In the data rows, the value 128 means zero.
Here are some points, each followed by its number:
115,232,76,160,141,181,164,148,87,129,128,75 0
100,86,143,89,90,95,128,148,189,135,145,123 1
112,74,146,122,172,114,135,150,148,110,117,135 2
156,153,110,153,150,99,116,99,103,131,101,143 3
176,108,54,143,142,102,151,144,147,108,124,187 4
123,112,155,131,155,150,103,120,139,158,115,142 5
72,147,99,113,114,115,101,135,68,101,147,94 6
101,169,121,117,104,157,175,154,165,105,136,70 7
160,83,118,131,134,66,138,107,131,91,128,217 8
223,158,135,159,79,171,130,126,118,129,138,141 9
132,214,104,129,117,166,183,160,141,146,139,85 10
79,209,118,135,117,146,144,144,114,120,135,76 11
189,81,86,164,142,164,156,170,111,99,177,198 12
90,87,132,114,151,157,118,176,165,140,130,128 13
80,128,174,116,149,105,50,125,152,134,103,154 14
144,194,88,158,115,114,64,98,29,150,109,111 15
145,129,141,110,119,98,120,90,41,139,171,128 16
99,63,205,99,167,118,131,117,160,129,117,154 17
135,185,139,116,111,166,190,101,143,142,145,109 18
168,122,142,109,63,166,121,154,167,118,183,156 19
114,143,78,153,185,161,74,176,130,132,87,112 20
146,116,134,135,108,101,164,128,57,131,168,96 21
112,88,102,118,130,138,122,175,164,138,142,121 22
113,174,134,104,118,160,176,123,153,125,134,101 23
149,162,162,133,122,127,110,46,54,176,109,126 24
105,114,111,107,189,123,67,112,132,116,103,157 25
115,103,137,136,159,149,106,141,145,138,103,120 26
106,94,158,116,172,140,106,119,155,137,105,138 27
136,117,169,124,124,79,128,60,121,118,136,180 28
137,120,94,160,183,147,136,176,142,126,91,103 29
106,158,181,88,99,139,200,122,174,134,155,111 30
80,93,176,108,135,139,82,119,175,152,122,137 31
104,206,110,137,136,166,180,142,103,121,142,97 32
96,95,141,126,144,131,96,172,149,128,124,124 33
122,79,179,129,164,147,127,102,126,142,110,141 34
89,63,201,94,151,92,117,92,177,105,115,158 35
89,187,152,118,123,152,180,117,119,135,147,100 36
101,116,175,127,109,123,116,137,176,175,120,129 37
129,187,164,118,125,157,189,110,137,145,119,100 38
105,84,166,127,177,115,93,82,135,113,81,136 39
108,228,44,172,124,153,96,159,52,146,107,54 40
176,96,113,134,136,72,148,111,123,104,131,223 41
184,93,92,161,133,99,179,136,155,99,109,176 42
110,196,99,126,129,140,107,87,54,153,126,107 43
89,79,166,111,144,116,102,154,155,125,124,137 44
103,165,132,132,123,110,105,77,30,124,117,103 45
96,161,162,118,115,131,131,62,80,147,129,103 46
134,82,115,90,122,132,148,119,159,137,151,148 47
186,149,114,123,69,175,96,142,132,120,181,171 48
146,142,134,164,183,155,99,112,114,154,73,123 49
189,84,133,157,141,157,165,141,118,116,160,209 50
98,89,200,131,141,141,115,110,158,152,104,127 51
168,153,112,162,155,98,151,113,98,130,113,150 52
136,131,157,146,124,80,110,92,111,113,123,159 53
145,129,191,140,123,69,140,67,131,127,111,159 54
113,192,136,111,109,158,155,105,150,135,130,95 55
137,146,76,168,188,152,99,184,117,136,79,107 56
198,170,82,157,73,167,96,164,114,111,158,140 57
91,74,159,114,168,112,102,153,144,105,117,139 58
124,126,181,138,91,80,126,79,73,144,108,99 59
107,92,193,122,155,109,139,131,172,135,111,139 60
139,108,54,118,112,136,142,164,155,141,146,115 61
171,70,139,140,124,137,153,138,140,109,182,214 62
143,122,125,111,128,103,121,110,33,123,174,127 63
202,109,97,172,149,71,166,110,100,93,101,201 64
170,185,97,135,145,187,219,116,109,140,124,86 65
93,80,101,104,162,161,110,184,168,132,141,127 66
121,89,124,100,96,130,142,121,177,142,154,132 67
169,156,142,149,151,88,116,68,82,130,104,176 68
136,213,92,139,121,171,178,162,135,128,132,81 69
143,80,86,110,109,135,154,132,155,134,158,127 70
131,115,152,125,134,68,111,90,122,109,111,152 71
133,147,155,156,117,76,126,106,130,133,116,136 72
137,123,110,124,114,103,137,160,56,125,172,100 73
65,85,201,84,151,72,92,139,180,123,116,157 74
96,110,120,114,171,130,89,181,162,128,106,126 75
92,195,152,139,121,151,190,133,123,139,115,62 76
130,126,64,98,116,151,163,162,166,127,135,88 77
101,120,124,125,174,132,98,173,161,130,100,114 78
107,109,165,136,167,135,92,127,131,137,99,137 79
141,147,110,154,173,160,90,135,113,165,84,123 80
121,188,134,126,147,164,190,97,81,131,137,114 81
91,88,158,115,148,140,105,146,160,142,122,137 82
144,109,140,102,97,133,190,106,157,137,143,113 83
104,78,197,115,165,112,136,115,164,131,109,146 84
114,108,143,121,163,152,73,110,131,147,105,143 85
112,78,167,149,175,115,139,144,147,113,76,99 86
74,197,104,130,118,149,138,151,119,107,137,68 87
169,152,126,123,50,134,78,159,146,114,166,151 88
99,109,173,140,159,124,109,152,161,139,80,108 89
146,191,75,151,116,130,74,107,48,162,120,108 90
155,82,117,157,117,157,125,154,139,94,173,199 91
101,174,141,139,102,134,134,96,72,148,131,92 92
166,169,86,167,142,98,88,82,83,111,105,154 93
197,143,119,149,68,167,120,153,126,112,167,148 94
208,94,111,159,156,79,189,100,105,106,113,212 95
116,142,73,96,100,124,116,150,159,123,135,94 96
183,139,86,127,68,162,103,174,142,98,187,144 97
160,89,92,125,136,77,126,106,127,84,142,228 98
161,175,106,158,148,95,103,103,91,130,101,157 99
93,103,132,128,175,147,99,167,159,129,100,113 100
142,111,81,141,112,136,134,139,149,140,116,88 101
145,122,82,104,107,151,159,125,152,122,146,107 102
150,76,99,114,142,80,138,118,143,93,139,219 103
117,121,170,136,98,87,91,63,48,129,114,112 104
137,143,74,114,115,121,122,154,68,143,185,106 105
Which point above is nearest to each new point? Its number follows each.
203,95,84,173,150,156,154,162,95,104,158,200 12
131,162,166,135,105,107,82,42,64,166,97,115 24
128,190,78,140,117,157,175,169,129,108,127,66 69
157,137,140,137,120,115,108,46,31,144,127,136 24
147,148,90,112,107,150,156,126,153,138,134,110 102
103,119,91,112,84,132,93,128,187,145,134,105 96
184,120,34,150,165,106,146,160,124,90,121,196 4
148,192,99,137,136,181,189,122,117,136,117,78 65
135,106,103,131,105,129,131,116,155,141,117,103 101
100,81,167,91,80,109,148,134,205,149,148,124 1
63,153,196,91,104,114,182,120,146,109,158,105 30
166,68,48,163,143,178,157,212,135,78,189,177 12
193,115,141,135,75,149,135,143,130,98,161,144 94
116,80,113,107,95,123,135,140,174,123,148,120 67
133,198,50,131,134,199,172,170,129,126,134,71 69
140,163,94,135,95,164,147,127,168,159,98,65 101
102,135,80,110,74,134,120,152,179,111,140,84 96
115,91,111,126,129,150,133,165,163,148,137,117 22
127,108,208,141,115,61,139,80,140,116,106,137 54
169,149,71,107,123,138,150,94,120,134,134,129 102
149,130,122,114,103,148,170,94,154,143,130,104 83
201,167,54,154,74,167,97,198,122,104,165,133 57
136,125,189,143,120,47,127,78,115,113,108,155 54
185,103,113,151,140,95,206,152,162,138,118,183 42
129,154,164,144,111,77,77,73,32,132,94,112 104
207,141,127,152,66,152,135,161,120,109,170,152 94
193,171,112,156,72,153,79,141,109,108,136,140 57
120,97,140,131,160,142,112,144,132,136,111,133 26
51,62,196,77,142,87,91,137,200,102,142,159 74
156,135,137,104,98,143,177,91,165,155,133,117 83
152,93,112,108,123,141,153,102,149,149,136,137 47
94,137,179,86,97,140,185,110,172,111,155,103 30
181,122,97,149,136,75,145,126,134,109,116,208 41
146,77,114,133,119,140,117,182,145,89,195,209 91
136,81,80,103,114,135,142,131,161,124,149,125 70
116,168,147,106,111,151,173,121,140,122,144,101 23
183,128,164,126,51,145,130,134,151,127,170,160 19
174,134,144,108,52,151,107,139,162,123,178,165 19
166,77,187,101,54,134,138,137,157,93,191,164 19
95,83,164,96,73,81,113,120,184,126,144,130 1
101,82,150,98,85,101,121,116,187,143,132,114 1
100,200,116,132,126,151,173,139,103,123,144,93 32
96,180,81,134,134,143,104,112,43,132,121,88 43
129,95,167,96,83,121,182,91,166,127,146,118 83
112,166,111,146,119,122,154,123,60,137,123,73 92
135,158,161,143,103,88,87,76,50,142,103,114 104
102,123,124,106,105,86,110,174,78,119,177,93 73
134,90,117,141,144,140,124,144,130,124,112,116 26
170,188,101,152,140,166,211,120,101,129,108,75 65
128,76,166,100,100,116,136,76,166,142,124,127 67
130,90,139,140,172,153,118,130,124,144,90,115 26
114,131,95,155,180,157,76,153,122,123,93,114 20
128,164,114,108,130,167,181,116,133,116,126,93 23
154,143,101,149,144,96,114,106,102,120,120,150 3
145,80,126,146,116,128,136,201,148,98,175,193 91
83,93,176,102,148,128,75,122,166,146,105,137 31
93,210,125,141,129,145,155,142,102,122,115,70 11
130,113,145,137,159,174,131,132,147,170,122,135 5
136,60,163,127,107,110,128,164,149,89,192,220 62
147,104,185,159,174,125,150,85,126,147,77,130 34
142,34,139,113,121,139,160,175,157,87,207,219 62
